In the rows, 128 means zero.
Rotation paths and how fast each direction turns (degrees each step):
Each turn is a multiple of 5 degrees from 10 to 175, or 0.
Each row of a path follows its step; steps can be skipped.
path 1
step 1: | 136 | 123 |  87 | 135 | 111 | 136 | 158 | 135 | 133 | 130 | 141 | 122 | 121 | 129 | 114 |  99 | 129 | 107 | 144 | 133 |  99 | 131 | 111 | 136 |  95 | 142 | 132 | 122 | 123 | 135 |  98 | 146 | 127 | 139 | 113 | 137 | 119 | 149 |
step 2: | 146 | 128 |  96 | 130 | 119 |  91 | 119 | 134 | 123 | 145 | 125 | 108 | 131 | 137 | 135 | 148 | 163 |  95 | 113 | 105 | 115 | 135 | 140 | 121 | 124 | 129 | 120 | 115 | 113 | 151 | 123 | 146 | 115 | 132 | 108 | 136 | 134 | 145 |
step 3: | 140 | 136 | 167 | 132 | 123 | 129 | 141 | 124 | 139 | 144 | 135 | 104 | 115 | 118 | 115 | 134 | 152 | 108 | 163 | 127 | 109 | 144 | 128 | 134 | 113 | 133 | 149 | 119 | 115 | 142 | 137 | 144 | 123 | 141 |  94 | 127 | 122 | 152 |
step 4: | 121 | 131 | 107 | 129 | 132 | 138 | 123 | 144 | 131 | 124 | 128 | 120 | 132 | 130 | 117 | 135 | 125 | 122 | 123 | 104 |  92 | 119 |  98 | 136 | 111 | 144 | 153 | 108 | 112 | 161 | 114 | 138 | 122 | 105 |  97 | 144 | 103 | 135 |
step 5: | 109 | 153 | 110 | 117 | 103 | 107 | 129 | 132 | 124 | 162 | 131 | 106 | 132 | 102 | 135 | 143 | 147 | 112 | 148 | 122 | 106 | 127 | 125 | 127 | 106 | 136 | 115 | 123 | 138 | 127 | 100 | 127 | 118 | 130 | 105 | 147 | 142 | 127 |
step 6: | 120 | 128 | 133 | 134 | 137 | 123 | 131 | 155 | 112 | 140 | 133 | 105 | 125 | 127 | 132 | 126 | 150 | 126 | 144 | 117 | 131 | 130 | 142 | 138 | 131 | 130 | 146 | 133 | 128 | 167 | 112 | 132 | 113 | 117 |  84 | 104 | 143 | 162 |
step 7: | 135 | 124 | 127 | 156 | 129 | 134 | 138 | 125 | 104 | 149 | 130 | 128 | 108 | 111 | 113 | 133 | 133 | 114 | 123 | 118 | 101 | 122 | 106 | 171 | 111 | 134 | 141 | 121 | 153 | 136 | 110 | 147 | 120 | 134 | 107 | 142 | 104 | 140 |
step 8: | 111 | 142 | 114 | 130 | 123 | 104 | 117 | 141 | 133 | 146 | 129 | 101 | 134 | 121 | 109 | 147 | 127 | 111 | 111 |  96 | 115 | 126 | 135 | 112 | 106 | 142 | 136 | 133 | 160 | 164 | 127 | 155 | 144 | 125 | 117 | 135 | 141 | 131 |
step 9: | 113 | 149 | 132 | 140 | 123 | 129 | 140 | 131 | 141 | 147 | 129 |  90 | 103 | 146 | 128 | 100 | 125 | 127 | 135 | 141 | 112 | 149 | 139 | 124 | 108 | 129 | 141 | 125 | 141 | 134 | 101 | 148 | 108 | 142 |  94 | 125 | 134 | 150 |
step 10: | 136 | 134 | 109 | 132 | 148 | 118 | 127 | 130 |  98 | 131 | 139 | 123 | 124 | 161 | 117 | 142 | 139 |  93 | 114 | 101 | 112 | 135 | 111 | 127 | 115 | 142 | 144 | 120 | 132 | 136 |  97 | 135 | 107 | 135 | 109 | 108 | 111 | 140 |
Directions:
| 118 | 124 | 121 | 123 | 118 | 121 | 126 | 124 | 131 | 128 | 126 | 123 | 135 | 122 | 126 | 125 | 133 | 129 | 120 | 126 | 120 | 131 | 138 | 127 | 131 | 123 | 119 | 126 | 132 | 138 | 131 | 121 | 127 | 136 | 134 | 134 | 132 | 125 |
115
| 131 | 131 | 120 | 130 | 136 | 128 | 133 | 136 | 126 | 131 | 136 | 123 | 132 | 134 | 134 | 121 | 134 | 129 | 130 | 128 | 125 | 132 | 119 | 128 | 139 | 129 | 115 | 132 | 126 | 123 | 123 | 126 | 125 | 133 | 124 | 124 | 141 | 124 |
90
| 129 | 128 | 125 | 130 | 127 | 133 | 128 | 129 | 125 | 120 | 144 | 129 | 134 | 128 | 115 | 128 | 136 | 126 | 126 | 115 | 131 | 128 | 131 | 121 | 124 | 127 | 135 | 126 | 129 | 129 | 129 | 123 | 126 | 118 | 134 | 119 | 136 | 127 |
175
| 129 | 134 | 128 | 130 | 133 | 123 | 120 | 116 | 119 | 134 | 120 | 127 | 141 | 127 | 126 | 129 | 123 | 124 | 130 | 119 | 131 | 134 | 126 | 134 | 122 | 129 | 115 | 124 | 125 | 122 | 129 | 134 | 127 | 120 | 132 | 128 | 130 | 130 |
130
| 134 | 122 | 115 | 123 | 126 | 122 | 122 | 133 | 124 | 123 | 128 | 130 | 127 | 132 | 123 | 139 | 133 | 130 | 119 | 130 | 123 | 128 | 121 | 137 | 124 | 126 | 131 | 127 | 132 | 116 | 121 | 129 | 126 | 128 | 130 | 133 | 122 | 119 |
125
path 2
step 0: | 146 | 137 | 103 | 123 | 113 | 137 | 121 | 152 | 157 | 124 | 121 | 142 | 139 | 148 |  99 | 125 | 161 | 119 | 144 | 157 | 138 | 133 | 147 | 138 | 120 | 105 | 150 | 128 | 108 | 140 | 133 | 139 | 117 | 130 | 130 | 157 | 106 | 146 |
step 1: | 145 | 119 | 118 | 144 | 125 | 118 | 159 | 166 | 126 | 152 | 125 | 154 | 112 | 130 | 124 | 121 | 123 | 146 | 122 | 119 | 154 | 149 | 119 | 134 | 134 |  93 | 134 | 117 |  96 | 125 | 146 | 149 | 119 | 133 | 133 | 144 | 123 | 147 |
step 2: | 137 | 126 | 127 | 135 | 139 | 144 | 137 | 129 | 135 | 156 | 135 | 143 | 137 | 111 | 119 | 123 | 143 | 147 |  94 | 139 | 144 | 152 | 102 | 101 | 111 | 106 | 130 | 122 | 148 | 126 | 130 | 139 | 156 | 123 | 142 | 169 | 111 | 134 |
step 3: | 117 | 107 | 127 | 125 | 145 | 159 | 131 | 154 | 123 | 104 | 150 | 165 | 138 | 126 |  95 | 112 | 146 |  93 | 112 | 132 | 126 | 138 | 124 | 114 | 142 | 104 | 128 | 147 | 132 | 132 | 132 | 124 | 134 | 123 | 143 | 152 | 131 | 133 |
step 4: | 152 | 107 | 111 | 146 | 128 | 132 | 137 | 136 | 149 | 111 | 137 | 116 | 130 | 135 | 134 | 104 | 147 | 112 | 101 | 101 | 149 | 124 | 116 | 131 | 155 |  97 | 101 | 138 | 121 | 137 | 120 | 131 | 114 | 158 | 144 | 146 | 143 | 131 |
step 5: | 143 | 113 | 116 | 110 | 123 | 113 | 114 | 146 | 148 | 145 | 110 | 102 | 125 | 152 | 109 | 135 | 149 | 116 |  83 | 152 | 147 | 114 | 125 | 123 | 139 | 120 | 128 | 120 | 133 | 144 | 123 | 122 | 124 | 130 | 144 | 159 | 111 | 136 |
step 6: | 129 | 120 | 128 | 136 | 107 | 119 | 110 | 160 | 137 | 127 | 146 | 139 | 124 | 152 | 127 | 140 | 127 | 106 | 123 | 155 | 141 | 135 | 144 | 144 | 137 |  80 | 129 | 117 | 118 | 114 | 133 | 144 | 136 | 114 | 121 | 153 | 117 | 162 |
step 7: | 132 | 139 |  94 | 161 | 131 | 134 | 133 | 142 | 159 | 124 | 113 | 141 | 127 | 117 | 144 | 120 | 148 | 141 | 129 | 115 | 147 | 153 | 133 | 119 | 112 |  97 | 119 | 110 | 113 | 139 | 141 | 138 | 125 | 113 | 133 | 158 | 111 | 147 |
step 9: | 142 | 101 | 133 | 150 | 120 | 148 | 136 | 119 | 133 | 124 | 164 | 144 | 160 | 113 | 122 | 118 | 156 | 108 | 125 | 154 | 143 | 137 | 115 | 124 | 146 | 102 | 132 | 139 | 140 | 118 | 128 | 134 | 139 | 153 | 146 | 148 | 117 | 134 |
step 10: | 156 | 115 | 103 | 127 | 135 | 131 | 140 | 148 | 143 | 118 | 111 | 151 | 140 | 134 |  98 | 104 | 160 | 115 | 122 | 123 | 133 | 115 | 151 | 136 | 129 | 103 | 131 | 137 | 131 | 143 | 118 | 120 | 107 | 148 | 160 | 148 | 120 | 125 |
Directions:
| 124 | 123 | 123 | 134 | 127 | 129 | 128 | 126 | 138 | 131 | 134 | 122 | 135 | 132 | 135 | 132 | 126 | 125 | 127 | 128 | 132 | 136 | 128 | 129 | 109 | 130 | 126 | 130 | 125 | 128 | 118 | 135 | 130 | 133 | 133 | 129 | 130 | 117 |
145
| 133 | 130 | 123 | 132 | 125 | 125 | 128 | 129 | 130 | 134 | 125 | 125 | 124 | 128 | 121 | 126 | 119 | 130 | 122 | 122 | 139 | 129 | 118 | 122 | 125 | 139 | 119 | 127 | 121 | 130 | 137 | 122 | 124 | 136 | 133 | 118 | 126 | 135 |
110
| 130 | 120 | 123 | 124 | 118 | 136 | 120 | 129 | 131 | 126 | 125 | 131 | 117 | 130 | 132 | 132 | 124 | 141 | 135 | 130 | 130 | 135 | 122 | 130 | 124 | 130 | 138 | 118 | 122 | 124 | 128 | 129 | 126 | 122 | 123 | 133 | 131 | 134 |
60
| 135 | 131 | 132 | 119 | 135 | 131 | 126 | 131 | 127 | 132 | 136 | 127 | 122 | 133 | 117 | 121 | 127 | 130 | 119 | 119 | 120 | 129 | 117 | 130 | 124 | 124 | 130 | 131 | 125 | 131 | 125 | 129 | 133 | 128 | 124 | 132 | 141 | 122 |
40
| 118 | 119 | 123 | 122 | 127 | 126 | 141 | 123 | 121 | 125 | 131 | 127 | 126 | 132 | 116 | 130 | 120 | 123 | 130 | 125 | 141 | 124 | 133 | 136 | 127 | 128 | 128 | 126 | 125 | 125 | 132 | 129 | 130 | 118 | 127 | 131 | 129 | 122 |
145
| 126 | 125 | 123 | 135 | 130 | 142 | 124 | 128 | 123 | 126 | 127 | 129 | 137 | 120 | 128 | 130 | 127 | 121 | 128 | 121 | 128 | 131 | 122 | 119 | 134 | 136 | 125 | 124 | 135 | 133 | 132 | 138 | 126 | 117 | 126 | 126 | 136 | 125 |
70
path 3
step 0: | 143 | 123 | 129 | 122 | 121 | 134 | 129 | 128 | 132 | 118 | 133 | 113 | 135 | 150 | 146 | 103 | 162 | 101 | 130 | 103 | 123 | 120 | 159 | 108 | 123 | 114 | 134 |  98 | 116 | 165 | 119 | 120 | 127 | 115 | 124 | 117 | 140 | 100 |
step 1: | 144 | 142 | 112 | 131 | 122 | 124 | 142 | 131 | 134 |  95 | 117 | 146 | 144 | 136 | 137 | 136 | 137 | 133 | 130 | 100 | 150 | 116 | 112 | 126 |  91 | 141 | 139 | 105 | 151 | 146 | 100 | 145 | 109 | 102 | 112 | 119 | 132 | 122 |
step 2: | 131 | 126 | 126 | 124 | 138 | 127 | 126 | 151 | 121 |  95 | 103 | 139 | 109 | 124 | 117 | 113 | 139 | 106 | 103 | 110 | 101 | 135 | 157 |  94 | 106 | 135 | 151 | 131 | 127 | 150 | 121 | 138 | 112 | 125 | 107 | 129 | 145 | 140 |
step 3: | 140 | 138 | 113 | 133 | 122 | 114 | 119 | 139 | 118 |  96 | 129 | 103 | 135 | 132 | 118 |  97 | 140 |  99 | 137 | 114 | 126 | 123 | 123 | 145 | 125 | 123 | 167 | 114 | 142 | 132 | 103 | 136 | 115 | 120 | 155 | 102 | 152 | 131 |
step 4: | 148 | 131 | 131 | 138 | 151 | 109 | 159 | 139 | 143 |  97 | 124 | 121 | 122 | 147 | 110 | 137 | 171 | 119 | 124 | 125 | 117 | 137 | 144 | 151 | 106 | 132 | 126 | 108 | 105 | 146 | 124 | 132 | 104 | 117 | 123 | 123 | 134 | 117 |
step 5: | 112 | 115 | 156 | 112 | 110 | 127 | 127 | 126 | 128 | 101 | 108 | 133 | 125 | 119 | 143 | 105 | 147 | 111 | 141 | 109 | 123 | 136 | 146 | 139 | 120 | 121 | 135 |  94 | 142 | 149 | 105 | 146 | 104 | 112 | 111 | 100 | 114 | 138 |
step 6: | 141 | 131 | 108 | 112 | 132 | 130 | 162 | 119 | 122 | 107 | 131 | 126 | 112 | 104 | 102 | 108 | 147 | 133 | 136 |  98 | 102 | 110 | 126 | 123 | 108 | 141 | 130 | 124 | 149 | 139 | 103 | 140 | 105 | 133 | 123 | 124 | 141 | 107 |
step 8: | 137 | 155 | 121 | 131 | 137 | 140 | 152 | 142 | 127 |  89 | 120 | 138 | 136 | 152 | 130 | 106 | 141 | 134 | 136 |  89 | 130 | 144 | 111 | 138 | 104 | 113 | 139 |  90 | 145 | 138 | 129 | 144 | 129 | 132 | 131 | 122 | 134 | 130 |
step 9: | 144 | 109 | 129 | 134 | 143 | 129 | 143 | 170 | 146 |  98 | 122 | 132 | 100 | 113 | 145 | 115 | 144 | 117 | 126 | 122 | 122 | 134 | 153 | 112 | 126 | 133 | 122 | 111 | 147 | 157 | 120 | 123 |  94 | 119 | 126 | 125 | 152 | 130 |
step 10: | 125 | 103 | 100 | 121 | 130 | 133 | 120 | 116 | 105 |  90 | 115 | 127 | 124 | 126 | 114 | 130 | 127 |  95 | 142 | 110 | 131 | 133 | 130 | 145 |  97 | 112 | 143 | 104 | 140 | 134 |  99 | 128 | 101 | 127 | 143 | 121 | 140 | 136 |
Directions:
| 125 | 131 | 120 | 132 | 137 | 123 | 130 | 127 | 135 | 131 | 137 | 125 | 122 | 125 | 129 | 135 | 132 | 138 | 117 | 132 | 126 | 131 | 129 | 131 | 133 | 125 | 133 | 127 | 140 | 122 | 128 | 129 | 123 | 118 | 117 | 129 | 133 | 122 |
145
| 119 | 122 | 127 | 129 | 129 | 134 | 119 | 119 | 121 | 133 | 122 | 123 | 128 | 129 | 133 | 129 | 127 | 117 | 118 | 122 | 123 | 137 | 133 | 127 | 128 | 114 | 135 | 119 | 128 | 128 | 132 | 126 | 131 | 129 | 127 | 125 | 121 | 126 |
145
| 125 | 136 | 115 | 117 | 137 | 125 | 139 | 131 | 128 | 134 | 113 | 129 | 128 | 127 | 124 | 128 | 128 | 128 | 127 | 124 | 128 | 129 | 128 | 124 | 125 | 127 | 120 | 126 | 120 | 119 | 132 | 128 | 126 | 122 | 135 | 126 | 127 | 124 |
160
| 122 | 122 | 119 | 132 | 127 | 131 | 131 | 121 | 116 | 131 | 127 | 128 | 128 | 123 | 121 | 124 | 119 | 124 | 130 | 129 | 123 | 124 | 131 | 124 | 134 | 131 | 130 | 136 | 128 | 126 | 126 | 132 | 117 | 132 | 123 | 126 | 144 | 136 |
95
| 126 | 131 | 125 | 124 | 124 | 123 | 119 | 131 | 130 | 132 | 123 | 135 | 124 | 126 | 127 | 128 | 136 | 125 | 128 | 123 | 124 | 120 | 126 | 130 | 119 | 125 | 142 | 142 | 133 | 122 | 132 | 135 | 128 | 135 | 129 | 138 | 125 | 126 |
80
| 117 | 143 | 136 | 125 | 129 | 129 | 127 | 131 | 126 | 121 | 126 | 137 | 124 | 130 | 128 | 120 | 122 | 135 | 128 | 127 | 126 | 138 | 132 | 127 | 129 | 126 | 127 | 129 | 126 | 127 | 130 | 136 | 131 | 129 | 115 | 128 | 125 | 139 |
115
path 4
step 0: | 126 | 137 | 116 | 128 | 100 | 130 | 109 | 133 | 118 | 111 | 117 |  96 | 124 | 146 | 109 | 147 | 141 | 141 | 152 | 105 | 136 | 138 | 168 | 130 | 122 | 155 | 136 | 141 | 114 | 101 | 142 | 107 | 127 | 169 | 143 |  92 | 113 | 121 |
step 1: |  95 | 169 | 123 | 155 | 132 | 150 | 126 | 138 | 140 | 153 | 149 | 106 | 157 | 119 | 143 | 113 | 113 | 147 | 142 | 127 | 143 | 145 | 142 | 119 | 132 | 135 | 106 | 110 | 128 | 111 | 140 | 164 | 140 | 113 | 101 | 122 | 126 | 102 |
step 2: | 156 |  97 | 140 | 103 | 136 | 112 | 130 | 128 | 136 | 147 |  90 | 109 | 156 | 109 | 142 | 119 | 137 | 125 | 123 | 143 | 135 | 148 | 133 | 101 | 109 | 125 | 132 | 158 |  98 |  92 | 134 | 149 | 109 | 110 | 110 | 137 | 107 | 126 |
step 3: | 138 | 126 | 131 |  87 | 121 | 166 |  90 | 114 | 120 | 127 | 162 | 114 | 136 | 116 | 117 | 142 | 125 | 110 | 145 |  83 | 115 | 133 | 160 | 118 | 110 | 137 | 118 | 148 | 123 | 114 | 139 |  99 | 132 | 134 | 131 | 109 | 124 | 134 |
step 4: | 127 | 141 | 127 | 149 | 109 | 182 | 140 | 140 | 131 | 135 | 144 | 119 | 133 | 141 | 131 | 114 | 108 | 131 | 137 | 122 | 159 | 136 |  88 |  87 | 139 | 118 |  90 | 138 | 131 | 137 | 160 | 150 | 134 | 122 | 117 | 128 | 117 | 130 |
step 5: | 150 | 126 | 112 | 108 | 154 | 109 | 141 | 134 | 134 | 112 |  72 | 105 | 131 | 135 | 130 | 110 | 106 | 134 | 123 | 140 | 142 | 117 | 132 | 115 | 115 | 118 | 126 | 161 | 124 | 113 | 168 | 116 | 112 | 148 | 123 | 103 | 107 | 114 |
step 6: | 115 | 150 | 156 | 113 | 122 | 131 | 119 | 150 | 120 | 105 | 159 | 106 | 151 | 119 | 118 | 119 | 107 | 117 | 167 | 108 | 142 | 156 | 166 | 150 | 116 | 127 | 124 | 134 | 142 | 126 | 128 |  97 | 113 | 145 | 103 | 114 | 137 | 121 |
step 8: | 123 | 125 | 104 | 104 | 178 | 122 | 110 | 135 | 146 | 137 | 104 | 123 | 157 | 129 | 159 | 141 | 137 | 123 | 119 | 109 | 109 | 117 | 150 | 109 | 129 | 108 | 124 | 151 | 140 |  89 | 164 | 122 | 121 | 112 | 132 | 120 | 123 | 115 |
step 9: | 129 | 123 | 166 | 108 | 110 | 155 | 126 | 131 | 131 | 119 | 165 | 135 | 158 | 108 | 138 | 124 | 116 | 111 | 155 | 118 | 137 | 147 | 134 | 114 | 113 | 109 | 123 | 148 | 165 | 120 | 134 | 121 | 115 | 147 | 135 | 169 | 101 | 130 |
step 10: | 141 | 143 | 125 | 116 | 125 | 161 | 126 | 130 | 139 | 135 |  83 | 108 |  94 | 129 | 104 | 134 | 142 | 122 | 156 | 113 | 169 | 119 |  99 | 114 | 144 | 144 | 105 | 138 | 127 | 113 | 138 | 122 | 142 | 143 | 131 | 135 |  96 | 142 |
Directions:
| 128 | 119 | 127 | 135 | 120 | 124 | 140 | 136 | 136 | 131 | 123 | 125 | 124 | 120 | 122 | 123 | 133 | 134 | 129 | 129 | 122 | 129 | 124 | 127 | 129 | 135 | 127 | 145 | 122 | 127 | 130 | 125 | 129 | 127 | 133 | 135 | 128 | 131 |
140
| 120 | 136 | 131 | 130 | 136 | 140 | 132 | 126 | 124 | 130 | 129 | 127 | 124 | 127 | 124 | 126 | 129 | 128 | 136 | 132 | 134 | 118 | 124 | 119 | 128 | 135 | 138 | 135 | 129 | 130 | 122 | 140 | 127 | 129 | 122 | 132 | 136 | 127 |
125
| 125 | 125 | 121 | 131 | 134 | 133 | 125 | 131 | 131 | 127 | 143 | 126 | 126 | 128 | 129 | 132 | 115 | 130 | 136 | 131 | 123 | 133 | 133 | 128 | 127 | 132 | 130 | 130 | 129 | 130 | 126 | 116 | 130 | 124 | 135 | 134 | 133 | 113 |
135
| 122 | 134 | 121 | 134 | 122 | 135 | 122 | 135 | 130 | 134 | 132 | 129 | 113 | 128 | 127 | 132 | 128 | 132 | 129 | 114 | 134 | 129 | 127 | 135 | 123 | 128 | 128 | 122 | 120 | 134 | 132 | 130 | 122 | 127 | 126 | 133 | 120 | 132 |
115
| 132 | 134 | 128 | 119 | 125 | 130 | 118 | 124 | 129 | 136 | 133 | 127 | 130 | 126 | 122 | 133 | 139 | 132 | 121 | 134 | 125 | 128 | 128 | 116 | 125 | 119 | 126 | 131 | 131 | 133 | 136 | 124 | 124 | 121 | 133 | 139 | 135 | 132 |
65
